In the rows, 128 means zero.
Each row of M is roughly a mix of the hidden directions of one of several groups.
M, 151 rows:
[[165 151 149  80 105 105 138 102 182 138]
 [ 88 143 107 153 129 144 105 142 122  53]
 [104 173  94 115  87 141 135  91 161 165]
 [100  83 143 122 166 105 118 158 143  71]
 [ 86 135  95 160 159 134 168 108  79 113]
 [143  82  91 106 134 116 188 152 120  99]
 [107 176 136 107 144 113  73  79 143 140]
 [105  86 135 123 154 113 126 183 124  71]
 [168 181 161 133 176 137 125 161 105 133]
 [166 100 180  80 112 140 107 146  97 131]
 [104 157  75 159 146 143 149 144 178 102]
 [105 125 125 180 164 148 127 125  61 119]
 [ 81  92  97 116  74 106 135  94 147 130]
 [119 169 121 168 153 117  76 109  97 164]
 [185 169 160 143 167 139 125 162 106 126]
 [164  70 130 172 122 128 153 172 113 118]
 [ 87 150 123 173 158 114 145 104  74 106]
 [147 147 137  88  98 113 110 117 195 161]
 [119  77 113 161 109 123 160 191 115 136]
 [105  94  99  87  98 123 121 141 192 130]
 [128  71 155 134 154  94 126 155  96  83]
 [154 119 102  74  97 109 168 124 164  98]
 [100 125 120 162 190 137 165  91  99 125]
 [149 152 153  78 135 167 152 133 127 184]
 [141 161 126 159 178 132 132 136 195 119]
 [118 161 107 153 128 124  60 128  95 167]
 [153 179 167 127 186 133 133 152 102 132]
 [164 126 110 106 124 140 136 196  96 167]
 [122  71 170 138 153 123 135 139 141  70]
 [ 78 103 104 103  90 115 132  73 150 125]
 [ 97 147 103 162 173 113 169  92  93 126]
 [173 106 148  73 130 121 137 182 135 151]
 [ 93 105 128 135 159  79  90  95 131  84]
 [182 143 154 150 189 144 124 159 115 131]
 [100 147 115 158 193 122 168 102 109 108]
 [ 93  91  89 119  85 115 116  85 163 138]
 [127 148 105 186 154  99  78 115 123  97]
 [170  87 145  65 108 145 127 132 135 160]
 [ 87  95 100 113  75 121 117  82 151 116]
 [157 156  99 128  93 163 101  92 127 178]
 [145 114 171 138 144 149 184 180 150 116]
 [ 96 101 159 138 156 107 136 143 119  57]
 [ 85 116 132 178 155 150 130 149  83  92]
 [ 78  90 110 129  75 108 102  96 141 117]
 [136  85 142  90 103 158 184 154 132 103]
 [ 80  85  77 119  99 129 130 112 163 147]
 [ 96 120 114 178 123 105 115 124 137  58]
 [144 155  92 127  76 165 130 110 145 178]
 [115 165 121 122 156 105  72  91 155 165]
 [106 148 108 165 182 129 172  97  96 121]
 [156 106 136  96  79 146  95 165 170 143]
 [ 84 125 105  99 149 106  69  91 129 107]
 [ 84 135 103 163 180 129 165  98 104 115]
 [177 138 155 106  86 126  85 156 163 138]
 [ 87 126 105 134 138  81  85  92 115  89]
 [155 124 139 103  63 115  90 170 143 140]
 [ 80  83  99 117  81 133 113  96 148 112]
 [138  93  96 128  57 135 119  96 153 110]
 [ 89 155 148 169 153 139 144 130 100  70]
 [ 97 148 119 144 174 122 164  89  88  91]
 [159 127 134 124  82 120  95 186 159 157]
 [172 100 163  80  86 136 103 139 115 149]
 [103 108 188 152 120 166  94 122 158 155]
 [119  90 112 135  84 143 181 176 113 113]
 [142  99 139  81 104 128 178 146 177 110]
 [ 96 124 106 157 126 143  85 120 135  57]
 [148 143 147  80  85 116 108 131 187 148]
 [137 176 104 125  97 141 128  81 131 184]
 [ 89 133  81 141 137  76  84 126 124  99]
 [149  89 122 129  95 160 186 154 114  93]
 [114 200 139 111 125  92  95 106 134 156]
 [155 179 164 135 176 129 135 167  98 134]
 [145 179 103 116 114 141 111  98 127 194]
 [158 148 165 131 197 157 123 148 105 113]
 [130  81 160  71 114 119 125 142  77 133]
 [151 168 161 126 175 162 130 172 100 114]
 [ 86 165  88 110 147  89  83 109 117 132]
 [129  93 125  97 115 146 195 143 164 101]
 [ 74 145 130 121 154 112 106 117 100  66]
 [144 115  74  86 105 120 176 147 123  93]
 [142 120 121  77  91 127 166 128 182  98]
 [150 103 125  92 126 104 189 132 163  88]
 [157 101  77  82 109 104 167 136 143 107]
 [165 151 136  86 103  99 118 101 183 149]
 [ 86 100 137 108 132  98 104  63 135 101]
 [ 75 106  98  97  85 134 136  86 150 116]
 [109 187 144 114 164 116  74 108 133 150]
 [160 118 151  90  81 128  88 159 170 132]
 [134  87 119  91 102 117 160 162 157  78]
 [145  68 135  87 100 151 125 152 114 170]
 [160 132 148  82 107 114 137 112 191 159]
 [ 93 122 120 173 157 145 140 152  73  93]
 [112 172 165 152 136 148  88 125 132 185]
 [158 129  98  73 113 118 191 134 148 125]
 [ 99  79 140 125 154  89 115 136 118  69]
 [139 105 158 103  96 128 115 167  60 127]
 [ 65 132 101 102 137  95 100 126 110  86]
 [157 150 140  80  96 110 121 116 189 151]
 [109 136  98 168 165 130 137 146  60 112]
 [150 151 152  82  99 109 124 132 193 148]
 [125 191 132 104 140 126  76  88 147 139]
 [103  91 160 125 164  98 135 156 114  71]
 [112  83 159 127 166  86 125 141 110  78]
 [138  67 119 143  98 151 170 159 113  98]
 [145  82 125  83  99 121 162 164 162 105]
 [136 170  79 116  99 140 122 124 143 190]
 [163 129 157 119 128  95 139 127  64 173]
 [138 190  94 176 156 131 157 117 140 113]
 [170 135 130  96 114 165 146 150 123 193]
 [106 165 100 166 145 143  94  95 132 179]
 [150  77 115 146 122 171 160 177 119 105]
 [108 125 119 153 133 112 102 134  75  61]
 [118 185 136  97 154 125  91  76 144 139]
 [108 164 111 163 181 120 167 106  97 104]
 [ 90 146 120 186 157 149 112 109 162  92]
 [121 158 120 170 165 114  83 120 101 177]
 [118 194 144 101 126 100  98  81 133 139]
 [150  54 139  92 102 138 156 144 138 115]
 [163 138 153  89 115 107 125 109 187 168]
 [132  91 111 120 139 138 200 105 137  85]
 [ 90 136 117 156 173 122 164 108  73 109]
 [145 109 179 114 129 158 189 166 122 124]
 [ 71 165 136 131 160 109 125 123 117  71]
 [138 102 107  90 107 110 170 158 148  72]
 [110 161 148 165 132 153  78 114  79 153]
 [102 179 147 114 143 101  76  86 132 141]
 [ 93 133 104 161 175 143 169 107  86 110]
 [115 141 149 144 164 134 107  80 187  97]
 [113 194 140  92 120 118  97  80 135 130]
 [177  74 119 165 118 136 161 166 122 122]
 [115 151 132 154 190 120 162  86  94 115]
 [101 108 120 165 111 133 103 104 122  54]
 [ 99 139 129 157 178 119 159  91  78 109]
 [ 80 144  96 184 154 140 135  95 148 105]
 [ 95  85 145 102 158  92 134 159 115  81]
 [ 95 106 122 175 155 132 125 143  83  77]
 [169 111 106  74 110  98 174 137 132 100]
 [ 78 157 104 175 144 132 132  98 116  83]
 [102 143 145 170 134 161  73 120  93 161]
 [143  88 134 101  94 124 126 180  92 170]
 [ 83 108 113 139 172 145 163  84  94 115]
 [ 78  96 100 128  80  91 119  98 148 142]
 [ 82 131  98 129 145  73  89 110 111  96]
 [117 118  95 168 132 109 136 102 159 196]
 [101  91  89 114  68 138 123  95 157 116]
 [112 150 116 166 182 119 167  90  92 134]
 [ 82 161  93 126 153 126  73 121 131  90]
 [137 124  84 101 131 129 206 127 128 100]
 [139 167 100 131  81 188 128 109 141 153]
 [ 66 130 119 129 120  90 130 110 111  69]
 [ 99 176  96 162 156 100 142 130 167  97]]
Here is one row of each group, with its name. Which group are the others in?
[103 145  99 170 174 120 174 105  94 136] | U
[149 112 152 101 117 166 177 155 167 164] | P
[158 140 134  84 101 107 120 115 192 161] | N
[112  79 130 143  97 135 172 176 102 103] | J

[115 126 146 164 138 150  69 114 117 186] | N
[148  67  99  94 119 138 182 140 143 133] | N
[135 163  78 127  80 152 140 140 153 172] | P
[148  76 101  88 115 110 172 153 149 103] | N
[ 99  88 148 134 155  89 138 153 120  68] | P
[ 84 174 103 170 132 146  80 130 120 147] | N
[176  95 132 151 113 152 170 173 108 102] | J
[131  61 114 151 125 133 183 161 120 125] | J
[ 88 130 100 144 153 140 167  87  81 101] | U
